A single turn carries every row of the set below to another of its rows. Some are shown first; where does it send the rows asked next?
J580: [ 16   5 -26  23 -29 -11 -18 -33 -17 -40  15 -44  14 -17   7  -5 -22   4
  25   5  -3  64 -36  -2 -22  13   2  -3  20  15  10  29]
J6: [ -2  11 -44   1  -8 -33   3  -7  14 -15  22 -22  18  -2  11 -19 -13  25
  57  16  23   5   2   7 -37 -13  15  21  -4  14  -8  22]
J544: [  4   5 -21 -16 -44  17 -13 -27   0 -18  34 -30  20 -39   2  -7 -31  26
  18 -28 -26  26 -45  -3 -32  27  -8  11 -23 -16 -26  19]
J243: [ 25   6 -11   6 -20 -17 -26 -25   3 -13  33 -39 -14 -30 -16 -32  -8  50
  37 -22  -6  -2 -11  31 -50   2 -14   3  27   6  -2  11]
J398: [  1   5  -6 -22 -42  13 -24   1 -15 -13  39 -35  13 -40   7   8 -30  35
  -1 -12 -17  15 -30  -1 -47  22  11   0 -24 -11 -24  12]
J159: [-16   8  13  -8 -16  20 -33 -18   0 -22 -17 -48   4 -15  19   9 -20  14
  44   3  23 -10 -47   3 -37   0   1   3  35 -11 -15  19]
J10: [  1  17 -24   4   2  22  -3   1   7 -12  -7 -42   4 -19   8 -36 -36   5
  31  11 -20  28 -19  -2 -57  16 -12  -9  -5  29  13  14]
J996: [ -5   6  18  -8 -21   4 -38 -21  -5 -15  -9 -64  13 -11   4   8  -8   6
  36  -2  16 -11 -27  -2 -50  -4   4  -6  37   0 -24   8]
J102: [ 16  17 -18 -25 -42   5 -28  -1  -9 -15  42 -23  33 -23  16   8 -26  23
   9  -9 -33  24 -41   6 -48  19   5   5 -31  -6 -13  33]
J615: [-17  12 -21  -9 -25 -25   9 -22  27 -19  27 -20  20 -14  -1 -10 -20  38
  44  10  31   9 -12  10 -11  -9  10  25  -5  10 -11  34]
J105: [  4  13  -9 -18 -40   9 -19 -14   2  -9  39 -26  10 -51   9   4 -24  26
  11 -16 -25  11 -41  -3 -45  37  -7  -1 -13 -28 -26  29]
J245: [  0   6 -26 -16  -5 -37  10 -22   1 -42  -3 -31  13  -5  21 -18 -17   2
  18 -22 -30   1 -30  42 -51  35  -7   1   9   5  37  26]
J58: [-11  19 -43  -3 -24 -27   3 -13  24 -27  16 -12  33  -8   9 -20 -12  31
  50   8  12  19 -29  14 -14 -19   0  26  -4  18  13  32]
J178: [  3  19 -16 -14 -44  21 -29  -3  -1 -15  42 -24  26 -40  -5 -17 -26  27
   9  -9 -24  20 -56  10 -35  25  -1  -2  -7   6 -28  24]
J702: [  6   5 -14 -13 -15 -34   2 -32 -11 -50  -1 -23  24  -9  34  -7   5   6
  19 -21 -19   4 -16  35 -56  34  11  -6  14  15  38  18]
J688: [-13   6 -20 -26 -10 -25  13 -27 -14 -34   3 -40  18 -31  28  -6 -14   3
  15 -29 -14 -10 -18  40 -53  47  -5   5  17  -1  27   6]
J143: [  1   1 -12 -14 -14 -35   7 -24 -14 -22   8 -13  35 -25  27  -2 -33  20
  12 -19 -13  -9 -10  30 -59  34   8  -6  13   3  41  -2]
J547: [-10   4   7  -8 -11   1 -40 -25  -5 -23 -32 -47  14   8  13  -6   1  14
  38  -6   1 -11 -44  -5 -44 -17   2 -12  26   5  -9  20]
J563: [ -7  16 -29  -9 -20 -20   5  -8  19 -15  19   0  35   5  -2 -11 -12  41
  54   8   8  12  -5   4 -27  -9  10  15 -17  20  16  27]
J667: [ 12  10 -10 -23 -33  20 -20  -4 -11 -30  39 -30  19 -26  16   0 -23  24
  28 -17 -13  37 -57 -10 -33  23  -3  15 -16 -24  -9  41]
J83: [ -2  26 -30 -17 -17 -23  -4   0   1  -6  23 -12  28  -2  -4 -14  -7  40
  52  14  23   7  -6  18 -27 -22  -4   6  -9  23   7  27]
J993: [-13  -3   8  -8  -8  20 -34 -25  13 -20 -17 -57   5  -7  24  -1 -22  -6
  39   0   6  -9 -44   9 -36   8   6  13  36  12 -17  20]
J468: [  5  15 -19 -12  -6 -48  -6 -26 -20 -43   5 -30  20 -10  32  -9  -9  20
  -5 -11 -16   2 -15  31 -62  33  11  -9  12   0  29  15]
J489: [ -3  18 -15   1 -30 -21   2 -27  15 -19  29 -22  21 -16   3  -8  -4  42
  50  11  20  -9   1  24 -16 -17  15  -4  -5  26  11  30]
J291: [ 11   9 -26 -31 -19 -40  11 -31 -26 -40   5 -33  -6 -16  24  -5 -12  17
  14 -18 -18  12 -15  31 -53  30  -1   8   6  11  33   1]
J557: [ -5  -2  12   7  -4  14 -43 -22  10 -25 -24 -57  20   1  10   6 -22  10
  18  -4   3   2 -41  11 -32   2 -15  -6  32  -8  -9  10]
J601: [-21  12   4  -4 -16  11 -42 -18  11 -12 -32 -46  -5  -9  21 -13  -4   0
  40 -10  -6   5 -38  -5 -53  11  -3   5  26  -5 -12  33]
J773: [ 14   5 -11  10 -24 -10 -36  10  -9 -19  27 -28   5 -14  35 -22 -43  28
  18   2  15   1 -20  30 -31  17   8  22  18  -9  16 -22]

J243 goes to J580
J601 goes to J489
J102 goes to J688
Now find these:
J245 goes to J996
J702 goes to J159
J993 goes to J83
J178 goes to J291

A single turn carries every row of the set below to another of its rows. Some are shown first; where does it send the rows asked next?
J203: [ 15 -16  20   5  13 -28   1  31  11  19  -4  14 -19 -14   0  31]
J237: [ 11 -10   2  19 -13 -24 -22  49  -7 -26 -18 -10 -19 -15  16   6]
J337: [ -1   4 -35   4 -12 -14  -2   9  31   9   4 -21  28  -9  15  -3]
J107: [ 37  -4  18  19 -18  -9 -10  33  27 -10   0  23  18  -4 -33  11]
J622: [ 27   2  30   7  -4 -11   0  47  13  -8 -14  25  17 -21 -19  24]
J307: [ -9   0  -1   0 -48 -15  -8   6  -6   1   9 -18  -4   5 -21   5]
J911: [  8 -26 -13 -25 -22 -29   9  32   3 -13 -34 -27   2  -6  11  20]
J671: [ 12 -41  23  25 -12  -9  11  50  15   0   4   4   6  -2 -14  10]
J77: [-16  -3  -4 -12 -13  16 -13  26   8 -27  16   2 -16  -7  -8  13]
J948: [ -8  24  -5  -3   2 -28   1  30   3   2 -17 -14   2 -19  33   9]
J518: [ 12  -2 -21 -28 -24 -33   0   1  20 -11 -18 -14 -14   8  12  10]
J537: [ 15 -13  14  33 -16  -6   7  12  25  -9  21   1  42   9  -2  14]
J655: [ 16   5 -23 -11 -10 -18  -3   8  22 -47   0 -18   4  16   1   3]
J947: [ 18 -29 -30  27 -27 -10 -26  27  21 -18   3 -17   7  -4  -2  -6]
J333: [ 32   3   9   6 -21 -15  -4  16  40  16  -3  23  31  -1 -21  16]
J130: [ 22   8  21  -6  -6 -16   5  30  26  20 -18  24  29 -18  -7  29]
J721: [-15  -8  -9 -10  10   2 -29  42  13 -15 -11 -10  15   8   9  43]
J248: [ 18  12  10  11   9 -25  -2  -6  19  10  13  12  18  -2  11  35]
J930: [ 10 -18 -16  -7  -8 -14   6  39   5 -49 -17 -30  20   2   1  13]
J425: [ -8  -5  -7   2 -24 -30 -24  22  -1  14 -19 -29  27  19  -4  35]

J203 goes to J248
J930 goes to J911
Now find these:
J947 goes to J237
J77 goes to J721
J622 goes to J130

A single turn carries every row of the set below to another of its rows. Some are shown first; where does it send the rows asked next?
J496: [ 39 -14 -26  -9  47  -7 -46  -9 -27  27   4   3 -12  -2 -31 -16  -8  -1
   2  25  28  12   0  12 -16  -8]
J591: [ -1  -1 -41   8  21   7 -12 -14   2   6   0 -13   1 -12 -37 -15  32  -3
   7  19  30 -30   0  23  18 -24]
J455: [-22  10 -29  -4   8  13 -27 -31  -2  13  -2 -49  14 -11 -13 -37  12  -3
  15  31  23  12  -9  -7 -42 -24]
J37: [-13  -6  -2  -3  34  11 -15  17  -6 -17   5 -41   9  15 -53  14   5   4
  27   6  37  -7  -2   5 -18 -35]
J308: [ 42  30   7  13  36  23 -15  -7 -29   5  -7 -17   2  10 -11  -5   5  -9
 -12  -8  19  10 -10 -14 -31 -22]
J192: [  8   8 -27  20   8  10 -15 -24  10  -4 -18 -22  22   2 -31   4 -14 -35
  -9  31  38  38  27  -4 -33 -33]
J210: [-30   8 -23 -20   9   6   2   5   9  35   5 -20 -23  13 -36  20  -4 -12
   8   8  28  20 -11   2   7 -25]
J855: [ 38   6 -16  14  10  -2  -9 -27 -10 -15   1 -32 -10  34 -39 -23  19 -25
  13   5   2   2  -7  19 -28 -28]
J420: [ 30  31 -43  -4  20  -1 -18 -29 -14  12 -17 -29   2  -6 -17   7   5 -22
  -3   2  43  28  26  -8 -29 -41]
J934: [-13  15 -27   0   4  42  -4 -21 -17  19 -19 -26  -5  14 -34  23  30 -13
   0  -8  19  23   4   6 -13 -14]
J54: [-11  26  -5  15  10  20 -19 -17 -49  18  -8  11  -8   3 -21  -4  19  15
   9  10  23  15  15   0 -30 -19]
J96: [ -2   1 -11  -5   7  16 -14 -27  -6  19 -14  12  -8  25 -56  14  14  -4
   0  38  12 -43  -9   8 -36 -25]
J487: [  4   2 -16  32  17   4 -25 -25  -1  30 -20 -16  -4  11 -40  -5  31  31
  -4 -25   9   4   0  -5 -22 -26]
J879: [ -9 -12 -24  11  -8 -16 -32   5   3  35 -11 -10 -34  33 -26   7   1  -4
  -6 -17  33 -15  -9  14 -17 -38]
J652: [-39  15   3   2  -3 -12  -5   0 -14  33  -2   3 -21  -9 -17  -9  -8   7
  -1  16  36  -9   2  -6 -18 -36]
J403: [ 12  -6  -9 -15  14  -7 -22   4  15  25   1 -11  -3  14  -7   9   0 -23
  -2  22  43  25 -24 -20  -7 -66]
J494: [-22  -2 -19   9   4  13 -24  -5  -1   9 -18 -18   0  11 -19  -4 -17 -52
   6  25  25  -4  -8 -11 -43  11]
J122: [-21  -2  -4  10  34  15 -20 -14 -12  12  -9 -22  -7  30 -35  23   8 -20
   9   3   2 -13 -14 -26 -59 -14]
J909: [-24  13 -39  35  41  14 -29 -15 -18   5   0   2 -12  22 -10  16   1  -2
 -13  40   9  -2  -9   0 -25 -48]
J123: [  7   0  20 -11  -1  11 -17  -5  14  10  -9   0  -2  -1 -21  -6 -43 -11
 -23  14  12  19  -2   0 -22 -35]
J129: [-13  13 -49  18  24  19 -18 -12   2  -1 -16  -3  17  10 -34   6  -8  -7
  13  61  30  26   2 -10 -17 -24]
J683: [ 11   7 -17 -10  58 -10 -30  -7  14  31   2 -45 -27   5 -23 -22  -6 -15
  17  -2   9 -10   2  -5 -22 -38]
J27: [  9  -3 -47  19  14   3 -15   7   3  18 -21  -6 -15  36 -47  14  12  13
   5 -22  23   8  -1  -3   4 -27]
J471: [-10  24 -12 -13  28  22 -33   3 -18  -5   9 -31   2  -1 -45  -6 -31  -6
   9  36  38  -4  -7  26 -31 -16]
J878: [ 32  20 -25 -20  21  19  -9 -10  -5   4 -15 -44   4  19 -18  10  13 -19
  -5 -10  35  16 -22 -13 -14 -53]
J380: [  9 -11   0 -11  18   5 -17 -17   2  12  10  -9  -1   8 -48  -5  37   2
  33  14  22 -22  -5  12 -23   6]
J326: [ 27  -5  -6  27  25   9 -19  -4 -14   2   5  -1  -4  11 -62 -27   0 -19
 -16  21  14 -22  22  -9 -36 -40]
J807: [ 10  11 -24 -14  14   6 -31 -30  -4   4  10 -24  10   2 -21 -28 -13  -5
   7  25  29  41  17 -21 -54 -33]
J925: [-15 -18  -7  41   0   9 -18 -27  -6  17 -14   6   9  18 -20  27   1   1
   6  34   4  -7  -5  10 -13 -13]
J443: [ -5  25 -13 -18  13   9 -27 -22   0 -11  -2 -27   3  -8 -29 -17 -48 -13
 -22  14  33   6   0   3 -38 -37]
J719: [-10   1 -47 -17  17  10 -19 -11 -20  17  13 -48  -6   2 -34   4   1  17
   8   0  35 -36   6  -2 -16 -26]
J81: [  0   5   0  20  19  -8 -44 -11 -10  40   5   0 -22  17 -40   5   5  33
  -5  -3  25  -4  -7  23 -28 -42]
J668: [-12 -22 -40  10   1  -7 -22 -20 -22  39   6 -22   6  16 -23   3  12  10
  28  38  21  -1   7   0 -15 -51]
J476: [ 10   6 -33  -5  17 -11 -30 -42  29 -24   1 -13 -12  15 -38   7  11 -17
  -4  13  29   1 -29  15  -7 -46]
J731: [ 30  30  -2  -9  15   6 -14 -14   2  -3   6 -14 -10  -5  -1 -18 -13  14
 -15   3  29  17  21  -9 -42 -16]
J570: [ 14   3  -6   7  45  33 -42  -6  29  -5 -15 -20 -21  13 -27  20   0 -22
 -14   3  26 -14  13  20 -18 -23]
J907: [ 17   6  25  23  22   1 -21   4  -4  21  -3  11   1  -1  -2  -3  -8 -15
 -25  23  33   3  -9 -17 -26 -44]
J217: [  7   9 -17  10  29 -10 -24 -17   0   3 -40 -13  -1  10 -29 -18  -6   6
  18  25  18 -12   9  -7 -18 -83]
J884: [  4   6 -16   3  17  -3 -23 -14   3   3  -2 -18  -1   8 -21  -7 -43 -51
  -1  12  18  35  -4   2 -26  -5]
J381: [ 16 -17  -5  14  18  14 -48 -19   5  -5 -32  12 -12  35  -5  -5  11 -16
  25  12   7  14   5  -6 -31 -29]
J545: [ -4  -6 -52   1  16   2 -20 -24 -16  33   1  11 -20  18 -24 -17  16 -18
   8  33  -1 -24 -18   2  -7 -24]
J550: [ 23 -13 -24   2  10  13 -12 -35  -4  24 -43 -35   6  -5 -35 -18   6 -10
 -35  17  12 -18  -1   9 -30 -37]
J606: [ -7  -1 -14   7  25  18 -22 -14 -11   3   7 -13  -9  12 -25  22 -11   8
   4  -6  10 -24 -10   3 -16  25]
J931: [ 14 -18 -15  -3   2 -14 -20 -24  20   3 -38 -15  -5 -10 -19   0   4 -13
 -26  17  51 -26   0   5 -24 -18]
J917: [-28 -15 -27  20  18  -4 -25   1  -5  -2  12 -36  -5   5   8 -26  21  -6
  15  12  22   2  -9   5  -8 -41]
J657: [  2 -18 -22   1  30 -12 -47 -23  21  11  20  14 -15  -2 -41 -15   4 -23
 -13  15  25  -9  -9 -31 -23 -36]
J309: [ 41 -14 -28 -21  26 -10 -13 -15   2  13 -13  -4 -11  30 -35  -1  -8   9
  14  35  13  27 -17   4 -17 -11]
J686: [ 12  -5 -20 -10   6  -1 -26 -17  -3  30 -21 -11   6   3 -30  14 -22 -48
   0   8  18  41  -2  -6 -11 -51]

J476 goes to J657
J884 goes to J443
Now find these:
J925 goes to J606
J686 goes to J123
J309 goes to J931
J96 goes to J380
J27 goes to J879
J570 goes to J683
J210 goes to J652
J494 goes to J471
J308 goes to J878
J122 goes to J37

A single turn carries every row of the set below to another of its rows. Some are shown first; where does it send the rows asked next?
J733: [ 13   9 -25  11 -24   9 -12 -10   7  19  -5 -31 -10 -16   7  -1   7]
J783: [-24  16  -3  -9  -7 -35  20   5   2   8 -20 -15   2 -24  10  20  -2]
J866: [ 14  27 -32 -11  -6  32   9  25   1   8 -55 -14  12 -28  -8  12   7]
J246: [ -8  45   8  -1 -36  18   2  -2  27  12 -10 -12  -3 -46  46   9   1]
J738: [  7  16   0  -3 -10  34  23  12  21   3 -19  -5   4 -51  16 -11 -29]
J541: [  9  48  -2 -16 -34  35  23   9  12   7 -70 -23  11 -25   5  12  17]
J748: [  5  28 -16 -15 -26  11  12 -18  -4  21  24   0  14 -40   2  13  -6]
J359: [ 33  33   2 -21 -29  34  39  16  30   0 -37  -4  12 -16   3  -1   9]
J596: [-36  44 -11   0 -43  30   8  19  18  18 -14 -25   6 -26  28  32  16]
J215: [-19   6  16 -20  -9 -13  10 -14   2  26  -7  -5  -6  -2  -2  11   1]
J717: [ -8  15  17 -29 -43   3  37 -14  -7   2 -31   4  22 -33  14 -16   0]
J306: [  2  39  -4 -15  -9  52  26 -19  22   2 -40  -2   2   2   0  25  13]
J79: [-18   3 -11  -8 -38   5 -23   1  38  10  -6  -5  -5 -31   6   1 -10]
J645: [ 12  46  -7  -7 -19  39  16  11  13   7 -65 -28   7 -30  12  19  12]
J161: [ -8  12 -29   1 -47  10  -1  -1   0  22 -14 -32   2   3 -14   3  23]
J978: [ -2   8  -6   0   5  21  18   0  -4   6 -14 -17   8 -45  36  13 -17]
J669: [-27   5  -7 -18 -57   2 -15   1  34  10 -14  -1   2 -22  -7  -4   0]
J141: [-27  16 -22  -4 -23  47  33  36  11   9 -25 -20  16 -25  -8  14 -10]
J505: [-39  12 -17 -14 -30  27  37  18 -16  10 -29 -22  26 -13   1  25  10]
J808: [ 11  13 -10  -6 -52  -3  -1 -21   5  17 -14 -17  -2 -11  -5 -21  16]
J997: [-27  48  12 -18 -69  14  17   1  20  13 -23  -6  11 -28  22   4  20]
J341: [ 31  28 -15 -17 -11  20   8   9   6   4 -56  -1   9 -39   0  -8   0]
J113: [-51  37  -4   4 -50  22  14 -24  21  11 -25  -7  11 -30  -3  20  -8]
J839: [-24  17   1 -14 -17 -39  23   2   2   7 -23 -10   4 -23   7  14   0]
J260: [  4  41   2 -20 -15  47  29 -24  22   1 -42   3   3   1  -1  16  14]
J565: [-12  28 -27 -14 -30  18  16  -5  -9  24  21  -8  19 -27 -10  27   3]
J661: [-31  17  -4 -12 -15 -35  23   7   0   8 -23 -15   5 -18   4  21   3]
J375: [ 20  32  -9 -17 -28  42  41  28  27   4 -37 -14  15  -7  -4  13  15]
J402: [ 13  30 -20 -25 -29  22  18  17   0   6 -64  -2  18 -23 -18  -4  14]
J236: [ 32  31  -7 -10 -13  42  33  23  30   2 -32 -13   8 -18   9  12   4]
J841: [-34   3 -21  -9 -44  12 -19  12  33  13 -10 -12   1 -18  -5  12  -1]
J214: [-13  21   7 -25 -52  26  42  12  14   3 -35   4  20 -31 -11 -22  -7]
J640: [-26   6  11 -21 -12 -10  12  -9   0  27  -8  -8  -4   4  -7  16   5]
J617: [-22   5  10 -16  -4  -9   8  -9   2  27  -5 -10  -7   0  -1  19   0]
J371: [-37  37   4   5 -44  17  10 -35  25   8 -22  -1   5 -41   7  10 -16]
J634: [ 20  47   3 -13 -25  32  18   2  15   5 -66 -20   7 -34  14   7  10]
J571: [-44  35  -8  13 -32  26   6 -24  24  11 -19 -12   4 -38   8  25 -16]
J951: [ 10  39   1 -15  -6  48  25 -25  24   0 -38   2  -1  -4   6  18   9]
J627: [ -6  31 -13 -25 -46   8  22 -16  -8  21  16   4  22 -29 -13   9   5]

J359 goes to J375
J808 goes to J161
J341 goes to J402
Now find these:
J565 goes to J748
J717 goes to J505
J738 goes to J214
J246 goes to J997
J669 goes to J841
J306 goes to J951
J617 goes to J215
J634 goes to J541
J661 goes to J783
J571 goes to J371

